A single turn carries every row of the set below to another of its rows. Some are shown first; where does it send the rows asked next?
fes: [ 10   2  10  19   9  -3   5  20 -18  -6 -10  -4   9]
mapek: [ 7 17  2 19 12  6  3 -8  1 -2 -7 -3 -1]
Gek: [21  4 -5 11  6 15  8 -6 -9  6 -7 -3 17]
liso: [  3   3 -10   3  -3  10  16   9   7   1  -8  13   8]
Nifog: [  5   4   8  12   9   0  10  14  -6 -14 -17  -6  13]
bigap: [-11  -6   5  22   5  15   4  18   5  -3  -9   8   9]
dar: [  9   0  -1  26  15   4   9  22 -12  -3  -4  -4  15]
zif: [  3   6 -14  26  -8  12  13  -4 -14 -12  -1 -10   9]
sul: [  7   5   1  -1  -8   2  11   9  -3   2 -11  14   0]
tek: [ 23   2  -4  13   6  14   6  -5 -13   8  -6  -3  14]
Bovo: [ -5   9  -8   5  -5  12  14   8 -26   6  -5   8  -2]
mur: [ 8 15 -1 26 15  7  2 -3 -3  3 -1 -1 -1]
vunum: [  6   5 -12  28  -9   9   9  -2 -21  -9   2  -9   5]
mutap: [  8  -1 -13  14   0  11  13  15  -1  10   2  15   7]
Peti: [-14  10   4  10  -1  21  -5   8  -6 -10 -11   8   3]
Gepos: [-10   9   6  15  -2  17 -10  12 -16  -3  -5  10  -2]
fala: [ -7  -6  13  19   0   9  -1  19  -5  -1 -11   9   1]
pinu: [-11   6  -3  23   3  22  -7  16 -14   0   1  10   4]
batug: [  6   7  -6  23 -12   7   8  -5 -21 -12  -4  -9   3]
beno: [  4  -3  10  14 -15  20  12   4  -7 -18  -2  -2  10]
Lep: [ 6 15 -2 23 15  9  4 -6  2  0 -3 -3  2]
tir: [  4   2  -2  19  15   8  13  17  -1 -11 -10  -6  20]
kan: [ 23   3  -1  10   4  12   5  -6 -13   6  -9  -4  13]
Doga: [-7 -8  7 26  5 13  1 20 -3  1 -5  9  4]
kelog: [ 21   4  -3   8   4  14   6  -7 -10   5 -10  -4  16]
pima: [ -9   9 -15   5  -2  18  20   6 -15   3  -5   6   6]
lev: [  8  -6   4  27 -11  22  11  12 -14  -9   8  -1   9]
vok: [-16   8  -6  16   4  26  -3  12  -3  -6  -4   8   9]
datoz: [ -6   8 -14  10  -2  16  17  10 -22   9   0   7   3]
zorul: [-10  -5  11  16   1  11   1  15   2  -5 -14   8   4]
gep: [ -7  11  -8   0  -6  14  18   5 -18   1  -8   6   2]
nare: [  3  -5   1  21 -11  25  15   8  -4 -14   4  -1  14]
Dobi: [  3   8 -10  20 -11   9  12  -7 -15 -16  -6 -10   7]
Lega: [  9  -4  11  19 -16  17   8   9 -16 -12   2  -1   5]
repi: [ 9 17  4 23 12  5  0 -5 -5  1 -5 -2 -3]
sapap: [ 11   1  -3  10  -5   3   8  15 -12  10  -1  16  -2]

bigap moves to Doga
fes moves to Nifog
Now these:
zif moves to vunum
datoz moves to Bovo
Peti moves to vok
Lega moves to beno
tek moves to kan
sapap moves to sul
repi moves to mapek

A single turn carries every row of the set below to another of its rows. Some are shown first; where does it send the rows asked next?
lek: [  5  17   5  -8   1   1 -10  -7 -11 -13   0  12  -4]
bibi: [-10  19  12 -20  -4 -12  -5   9   6  -4   1  11  -7]
zok: [  7   9  -3   0   0   3   7   3 -12   1 -12   4 -14]
pitut: [-17   9  11  -1   3 -19 -12  -5   0 -10  -6   6 -17]
Lam: [-17  10   6  -1  10 -12 -10  -3   0  -2 -16   5 -20]
daso: [ -9  -5   4   0   3 -12  -1  -1   5 -18  -7   5  13]
nezo: [-7  7 -6 -2  4 17  2  4  3 -3 -1 -8 -6]
puga: [ -8  -1  -7 -19   0 -10  12   5   8   1   4  -9  -6]
Tigo: [-13   9  -1 -23   2  -2   6  -4  -8 -10  -7  -7   4]
bido: [  0   1  13 -14   4  -1   0   2  -1 -10  13  -4 -17]
posel: [ -9  -2  -8   3  13 -18   2  -1  12  -7  -6  -9 -11]
Meku: [ -6   5 -12 -13   0  -5  -1  -8  -9 -19 -11   2   7]
poz: [-10   9 -10  -6  -3  -7   3   8  17  -1   0   2  10]
som: [ -1   8  -5 -19   3  -2   7  -3   1  -8  19   1  -4]
gud: [ 6  0 -2 -2  0 -5 17  5 -6  0  6 -5 -7]
gon: [-19   9  -5  -6   1 -13   6   5  13  -2  14  -2  -4]
degug: [-25   7  -1  -3   4 -15   1   2  11  -5   7  -9 -10]
gid: [ -8  10   6  -1  -3   1  17   8   9  -5  11   4 -10]
fufa: [ -1   3  -3   5  11 -10   1  -5  15   1 -19   2  -3]
Zus: [ -9  19  13  -3   1 -16 -12   0  -2  -9  -4  13 -15]
tupi: [-13   1  -6   7   9 -11  -4  -7  12  -4 -17  -3  -9]
rubi: [  6   7  -4 -10  10   9   6  -8   4   0 -10  -1   2]
Katul: [-26   6   3   3   3 -17  -5   1   0  -7   9   0  -5]
lono: [ -4   2  -2 -26   3 -11   2 -10  -8 -16  -5   4  -4]
tige: [ -2   6  -2  -1   1   0  -4  -1  -2   1 -26   2   1]
Nakid: [  4  -4   0   4   2   4 -10  -8  -5 -13   0  13  -8]
dapos: [ -2   5   2  -2  -7  -3   6   2 -17  -2   8  12 -10]
Seket: [  2  11  13   2  -4  -4   4   1   1 -12  -1  19 -18]
nuro: [ -3   9   1 -18   7 -15  -2   7   7 -23 -11   0 -16]
vef: [ 3  6 -1 10  1  4 12  2 10 -6 -9  8 -7]
Lunuk: [  7   5   0  -7   3 -15  -6   0  12  -7 -16  15  -2]
pefev: [ -5   9   3 -10  -9 -18 -10   2 -11 -15   5  12  -8]
nedud: [-28   7  -2 -16   1   3   1   3   5  -5  -7  10  -5]

Meku moves to Tigo
pefev moves to tige
gud moves to dapos
Now these:
tupi moves to degug
poz moves to bibi
Nakid moves to nezo
nuro moves to daso
Lam moves to posel
vef moves to gid
lek moves to rubi
Zus moves to fufa

